In the rows, 128 means zero.
The rows of D fall into a few groups, and each row is roughly a mix of its group's hidden directions.
D, 147 rows:
[[ 88 141 142 189 150 116 154 162 165 110]
 [137  98 175 109  97 151 139  83 134  77]
 [195 124 110 129  66 159 140 127 135 121]
 [129 162 177 131 145 113  83  88  83 141]
 [132 147 158 201 102 137 133  94 157 107]
 [141 132  81 133  79 164 160  98 111 169]
 [125 132 144  71 126 167  76 141 100  94]
 [ 72 119 129 122 173 135 185 122 132  93]
 [100 134 115 105 104  66 163 126  83 154]
 [128 114 187  86 135  84 131 117 171 106]
 [131 125 173 119 107 137 166 175 184 148]
 [ 96 151  82 188 107 147 118  93 151 130]
 [185 173 102 126 120 105 110 117 133  74]
 [174 134 153 178 139 150 133 166 177 119]
 [ 76  84 104 165 138 143 157 173 130 121]
 [ 87  75 173 153 124 127 158 122  93 151]
 [ 89  96 104 200 153 134 154 119 118 129]
 [157 171 135  97  93 135 133 180 120 174]
 [193 109  94 168 128 164 161 133 119 135]
 [151 142 148 116  83  89  93  85 110 168]
 [109  74  98 131 136 114 104 168 126 185]
 [136 114 120 144 134  51 147 174 152 113]
 [123  95 107 164 130  56 132  97 151 145]
 [102 124 174  89 158 169 119 172 145 154]
 [184 117 114 115  89 143 160 175 162 120]
 [120 152 154 197 151 143 143 146 178 126]
 [ 90 126 163  98 179 125  91 120  81 136]
 [ 75  97 119 134 149 147 146 180 161 161]
 [131 108 136  79 116 182  72 120 133 154]
 [189 157  99 115 126 149  99 100  83 142]
 [108 154  98  92 152 142  74 123  98  83]
 [191  70 112 133 132 162 135 144 101 139]
 [114  91 157 113 147 120 121  52 159 135]
 [ 70 176 148 141 140  91 132 141 167 109]
 [ 93  99 161  90 186  96 114 150 122 116]
 [198 110 132 107 131 164 145 155  87 144]
 [ 66 115 184 111 140 146 145 159 135 153]
 [103 128 137 143 145  54 102  98  95 153]
 [128 143  73  51 130 131 109 140 132 139]
 [170 110  68 109 101  96 117 133 109  90]
 [124 131  95  60 129 113  95 134  90  92]
 [131 156 157 157 116 113 106  49 120 142]
 [133 101 120 164 189 117 140  96  78 144]
 [149 112 195 130 152 135 119 147 149  73]
 [ 91  97 126 124 198 172 123 143 129 107]
 [164 101 111  82  68 161 111 140 117 111]
 [140 122  84 130 135  63 124 123  91  82]
 [ 97 174 165 174 136 145 145  90 151 152]
 [123 134 107 132 137 187 132  97  65 156]
 [125 103 140 201 160 146 148  92 114 153]
 [138  72 124  82 155 152 111 136  81 154]
 [195 166 127 148 139 106 157 155 165 123]
 [192 146 157 150  84 148 142 141 165 120]
 [ 95 138  99 133  90 123 155 150 194 101]
 [121 125  86 172 101 114 148 139 194 108]
 [ 89 103 116 133 172 169 119 148 176  94]
 [104 155 102 159  96  80  78 112 100 122]
 [151 167 137 156  78 109 150  72 137 111]
 [123 126  91 104 129 135 146 163 142 206]
 [161  82  84 126 157 126 149 186 115 122]
 [ 58 138 112 149 102  90 146 100 128 159]
 [127 142 155  50 130 116 141 124 128 179]
 [132 123 108 124 119 132 124 120  80 211]
 [118 107  78 131 137 125 142 195 173 126]
 [ 80 145 110 177  97 115 136 129 158  80]
 [169 168  92 125  74 128 159 147 160 124]
 [152  78 141 146 118 153 122 123  66  86]
 [173 129 136 145 128 147 112 134  89  55]
 [ 72 123 139 189 158 163 130 127 145 149]
 [ 48 136 162 132 157 125 127 112 124 161]
 [143 103 103  78  89 173 171 116 136 146]
 [108 157 178 142 111  87 145 132 123  68]
 [112 103  80 139 107 164 179 156 121 165]
 [123 119 169 121  84 119 115  98  85 183]
 [174  87 174 109 158 169 123 108 133 104]
 [ 77 125 122  78  83 138 120 151 121  84]
 [171 129 102  73 135 107  93 116  86 103]
 [133  95  57 126  99 102 137  94 100 142]
 [ 95 135 144 157  91  75  81 128  97 142]
 [ 62 156  92 135 153  87 123  99 121 116]
 [124 159 138 163  75 140 128 119 148  64]
 [ 72 118  98 161 168 120 155 147 154  94]
 [124 102  80 180 132 151 165 101 166 120]
 [156 120  99 102 129 107 117 192 144  78]
 [ 49 161 144 149 153 102 132 112 143 135]
 [143 138  95 132 165 128 112 155 172  64]
 [ 97  80 134 141  67 101 162 126 106 114]
 [147 109 117 196 148 145 145 160 173 147]
 [147 110 181  92 154  95 144 155 162  94]
 [117 152 137 108  91 151 118  61 108 171]
 [116 161 136 165  66 155 160 113 160 145]
 [165 140 142  96 134 111 137 200 162 111]
 [154 182 132  78 138 106 124  94 119 172]
 [125 165 171 145 153 133 168  86  98 166]
 [123  64 106 106 169 106 162 141  99 147]
 [141 130 175 135 115 133 118  60  79 137]
 [109  73 118 108 116 134 129 156 184  84]
 [136 142 129 127  60 119 106 120 109  65]
 [147 166 102  82 145 100 115  80 100 158]
 [108 160  94 137 177  97 102  93  91 104]
 [147 109  97 168  97  88 133  76 136 162]
 [ 43 139 118 130 158 116 145 126 121 160]
 [ 81 129 172 168 124  87 159 131 117  92]
 [ 89 100 108 121 133 151 201  99 146 139]
 [153 160 180  99 126  95  85 162 103 128]
 [142 108 110 110 125 130 116 216 148 147]
 [209 136 112 103 123 114 131 166 142 104]
 [131 124 102 157 191 126 126 172 150  85]
 [180 171 140 131 135 114  63 135 105 119]
 [ 79  83 117 118  93 135 167  96 154 100]
 [126  83  86 149 128  83 171 100 119 158]
 [144 101 107 105 134 212 115 151 137 132]
 [137 127  82 147 116 118 104 181  75 157]
 [109 112  67  94 118 136 144 172 167 151]
 [122 130 106 180 113  86 126 136 193 107]
 [ 97 192 150 125  92 111 139 139 177 125]
 [116  94  92  85 101 135 123 131 194 114]
 [154  59 150 142 159 153 112 129 102  93]
 [196 129 132 114  79 112 149 112 102 161]
 [145 167 136 172 122 138 129 162 178  81]
 [173 157  92 159 103 165 133 174 102 133]
 [123  56 146 108 148 130  95  97 164 140]
 [105 116 107 160 167 174  96  93 106 165]
 [106 115 159 173 116 118 143 126  53 136]
 [144 171 116 166 164 116 122 187  94 132]
 [139 183 124 152 163 104 114 189 126 148]
 [196 143 160 141  93 135 123 142 164  98]
 [191 148  83 127  97  96 125 103 127 100]
 [161  66  88 131 138 145 125 172 139 158]
 [123  87  95 170 146  83 155 136 173 115]
 [ 87 114 115 133 167 123 149  82 187 115]
 [151 178 167 172 155 120 113  88 120 103]
 [143 158  98 158  81 119 103 105  85 169]
 [201 165 156 146  93 133 103 124 118 136]
 [109  64 166 108 116 144 155 168 156 129]
 [135 102  85 107 150 150 145 173 142 186]
 [144 158 130  84  56 133 120 145 155 107]
 [103 156 126 123 149  83  83  80 120  89]
 [118 128 155 124 139 124 163  94 130 209]
 [ 48 125 143 129  87 144 107 102 127 114]
 [114  78 128 109 136 180 121 157 137 184]
 [ 65 141 153 182 105 135 126 103 151 108]
 [135 159 129 152 182 153 178  89 118 104]
 [ 89 143 187 185 149 152 123 116 126 119]
 [170 153 153 187 126 100 163 112 161 133]
 [166 157 134 143 130 125  95 157 115  56]
 [104 173 149 150  92 108 120 132 175  80]]

Each list below has one row that fits no group; the rest each fit one group, if only roughly. Name that row.
- z_729: [166 146 104  83  86 122  94 157 151 163]
- z_807: [161 132  89 106 144 127  95 184 151 169]
- z_544: [105  66 127 164  97 115 171 132 135 162]
- z_822: [139 164 179 136 189 152  95 138 132 111]
- z_923: [108 174 134 131 107 121 177 122 109 192]
- z_190: [105 130 112 110 155 115  94 104 149  53]
- z_893: [172 165 168  97  77 134 106 117 154 117]
- z_920: [175 110 120 190 152 126 157 118 164 104]
- z_525: [141  94 172  89 133 156 126 127 189 105]
- z_374: [ 70 159 168 141 122 177 108 111 131 105]
 -> z_190
- z_815: [165 110 180 119 116 155 129 169  99  84]
- z_439: [179 112  84 125 189 126 106 146 121 151]
- z_325: [185 147 101 144 175 113  85 113 108 110]
- z_391: [156 107 115 189 183 124 134 134 162 105]
- z_146: [162 131 143 167 158  65  99 163 120 126]
- z_54: [142  98 173  93 142 123  71 128 110  87]
- z_198: [181 172 162 143 168 137 122 148 166 140]
- z_296: [129 133 154 114 102 160 140 181 133 194]
- z_824: [ 86 110 180  88 100 158 136 165 138 109]
- z_734: [ 68  73 136 120 165 137 121 162 107 130]
- z_260: [110 131 133 153  71 154 115  60 126 114]
 -> z_296
- z_472: [105 137 151 161  86  83 183 121 149 109]
- z_771: [128 104 159  83  68 160  93 129 125 107]
- z_895: [ 86 148 195 159 144 107 156 156 131 131]
- z_419: [143  80 110  97  86 156 146 180 134 109]
- z_669: [ 65 108  85 127  88 138 112 106  96 113]
- z_284: [116  77  80 171 103 149 138 111 108  94]
- z_930: [111 120 158 129  78  99  85  75 106 128]
- z_362: [ 83 135 179 133 111  80 100 110 146 162]
- z_806: [117 173  94 145  60 162 125 146 137 127]
- z_986: [120 113 123  80 178 161 111 173 142 162]
- z_222: [153  77 136 162 126 159 187 140 156 125]
- z_344: [119 133 111 188 156  76  97 106  99 135]
- z_357: [178 134 152 162 193 142  97 119 116 135]
- z_372: [ 89 151 107 115 168 127 160 118 115 194]
 -> z_222
- z_37: [172 116 153 106 130 152 132  95 115 197]
- z_687: [ 70 166  98 114 162 140 104 154 142  93]
- z_353: [153 121 137 148 143 104 184  70  92 137]
- z_894: [ 81 101 133 123 159 112 116 137 196  99]
- z_730: [ 52 142 132 111 145 139 111  99  83 124]
- z_577: [144 163 149 144  67 115 174 113 163 111]
- z_348: [127 100 124  95 107 138 174  57 134 145]
- z_280: [158 159 190 124  99 117 102 142 162  94]
- z_363: [159 127 104 153  93 166 120 142 195 112]
- z_774: [116 161  73 103 112 177  92 141 156 118]
- z_605: [145  92 135 118 185 149 119  85 145 176]
- z_913: [103 115 187 117 102 173 118 102 121 172]
- z_87: [121 113  80 100  64 139 137  83 128 141]
- z_769: [168  82  96 140 149 157 153 108 147 176]
 -> z_769
- z_346: [114 111  80 140 170  71  94 136 118 154]
- z_394: [ 83 102 163 136 157 131 185 114 161 149]
- z_203: [197 142 166 108  93 106 123 118 117  94]
- z_103: [122 112 172  61 122 151 102 134 113 168]
- z_673: [126 160 199 153 111 114 160 144 155 103]
- z_411: [147 193 142 143 105 118 159  93 159 160]
- z_84: [200 108 104 154 125 135 116  80 105 123]
- z_355: [138 101 122 192 170 128 121  90 165 115]
- z_106: [118 155  70 127  64 151 141 152 127 144]
- z_466: [ 92 148 176 107  87 131 141 165 157  91]
 -> z_346
- z_655: [160 142  89  82 128  62 149 120 124 138]
- z_779: [ 82  97 161  92 106 143  81 154 123 101]
- z_555: [116 152  73 108  77 132 124  76 110 134]
- z_876: [119 148 107  91 149 172  85  90  91 149]
- z_757: [120 160 170  63 105 114 114 164 150 134]
- z_38: [106 105 140 122 132 137 157 214 145 123]
- z_88: [139  83  91 154 104 155 152 126 153 185]
- z_6: [147 138 143  61  83 136 137 178 128 121]
- z_957: [111 159 126 122  80  91  66 101 142 118]
- z_187: [105  71  93 173 125 114 137 155 156  96]
- z_958: [166 142 104  51 134 140  96 149 134 126]
- z_996: [137 152 178 143 176 173 108 113 137 167]
- z_737: [114 152 133 166 178 173  88 158 135 104]
 -> z_187
- z_606: [138 107  86  73 133 145  86 148 123 173]
- z_467: [150 175 147 123  84 146 106 185 147 104]
- z_149: [146 154  89 135  57 102 123 156 118 154]
- z_279: [114 114 151  94 152 100  67 113 110  81]
- z_543: [114  63 145 150 113 171 104  92 102 122]
- z_359: [165 149 193  97 131 157 130 139 153  93]
- z_330: [133 127  64 161 166  87 126 145 140  95]
- z_82: [ 62 124 166  81 104 142 103 143 127 141]
- z_269: [139 111 200  77 135 146 107 151 113 137]
- z_881: [110  75  89 148 109 148 107  96  91  95]
- z_122: [102 177 130 126  84 128  78 105  97 156]
 -> z_606
- z_192: [120 171 134 170 172  95  95 110 121 169]
- z_504: [175 146 132 124 150 183 107  95 141  82]
- z_373: [ 97 190 118 139  60 128 126 126 142 123]
- z_206: [ 74 143  61 120 122 101 141 154 136 108]
- z_287: [121 165 154 112 190  89 145 143 142 165]
- z_790: [151 132 120 174 113 134 124 147 201  95]
- z_215: [ 95 176 129 100 122 150 150 149 193 137]
- z_904: [151 130 145 165 119 140 111  80 195 107]
- z_724: [117 165 197 155 125 128 177 135 105 131]
- z_562: [ 97 151 151 158 184 122 174 152 160 128]
- z_883: [ 78 116  61 109  93 137 150 143 113 133]
 -> z_504
- z_940: [119 107 117 192 161 132 115 117 186 108]
- z_989: [ 68 177 124 158 106 117 142  87 142 144]
- z_390: [117 123  95 115  97 106  90 119 122  55]
- z_47: [170 108 100 177 138 123 112  78 103  96]
- z_316: [109 103 120  84  91 150 167 106 176 155]
- z_863: [ 75 115 141 132 162 100 135 120 192 151]
- z_223: [170 139 161 166 156 113  83 129  92  95]
- z_136: [135 148 106 167  83 160 127 100  90  82]
- z_301: [ 76 121 131 127 112 126 171  69 160 104]
- z_935: [183 127 104 148 129  85 138  78  94 144]
- z_785: [ 55 102  80 122 101 119 134 131 108 111]
 -> z_136
- z_446: [ 67  99 110 133  91 122 138  89  85 119]
- z_291: [176 180 151 141 106 139 165 131 155 166]
- z_776: [ 85 115 113  95  91 102 142 138 191 143]
- z_32: [133  75 116 146 111 137 163 119 140 197]
- z_470: [121 102  59 141  78 147 159 140 125 114]
- z_157: [145 143  69 180 158  95 126  96 118 121]
- z_320: [138  93 199 120 170 139 142 159 144 127]
- z_693: [116 194 149 167 129 141 150 132 142  78]
- z_706: [122 165 125 205 139 114 146 163 150 140]
- z_376: [180  96  97 170 125 138 108 164 149  93]
- z_4: [ 93 183 177 106 127 115 134 146 157 164]
- z_557: [164 116 155  69  78 121 133 153 121  97]
- z_745: [ 84  99 101 126 155 166 139  68 112 144]
 -> z_706
- z_762: [137  81 155  80 108 150  78 127 106 102]
- z_549: [157 115  83 148 134 133 181 185 139 142]
- z_789: [125 147 195 130  98 167 154 132 170 140]
- z_283: [189 120 153 116 175 105 126 177 138 122]
- z_554: [ 99 139 187 117 180 164 102 126 154 124]
- z_253: [ 58 109 162 136  81 139 155 114 118 134]
- z_836: [167 113 162 116 153 157 134 175 158 174]
- z_941: [ 74 146 173 147  96 112 174 101 123 121]
- z_245: [145 156 189 111 137 104 102 165 170 112]
- z_754: [153 178 151 130 118 120 167 172 149  82]
- z_780: [166 155 107 153 162 145 113 107  77  85]
 -> z_554
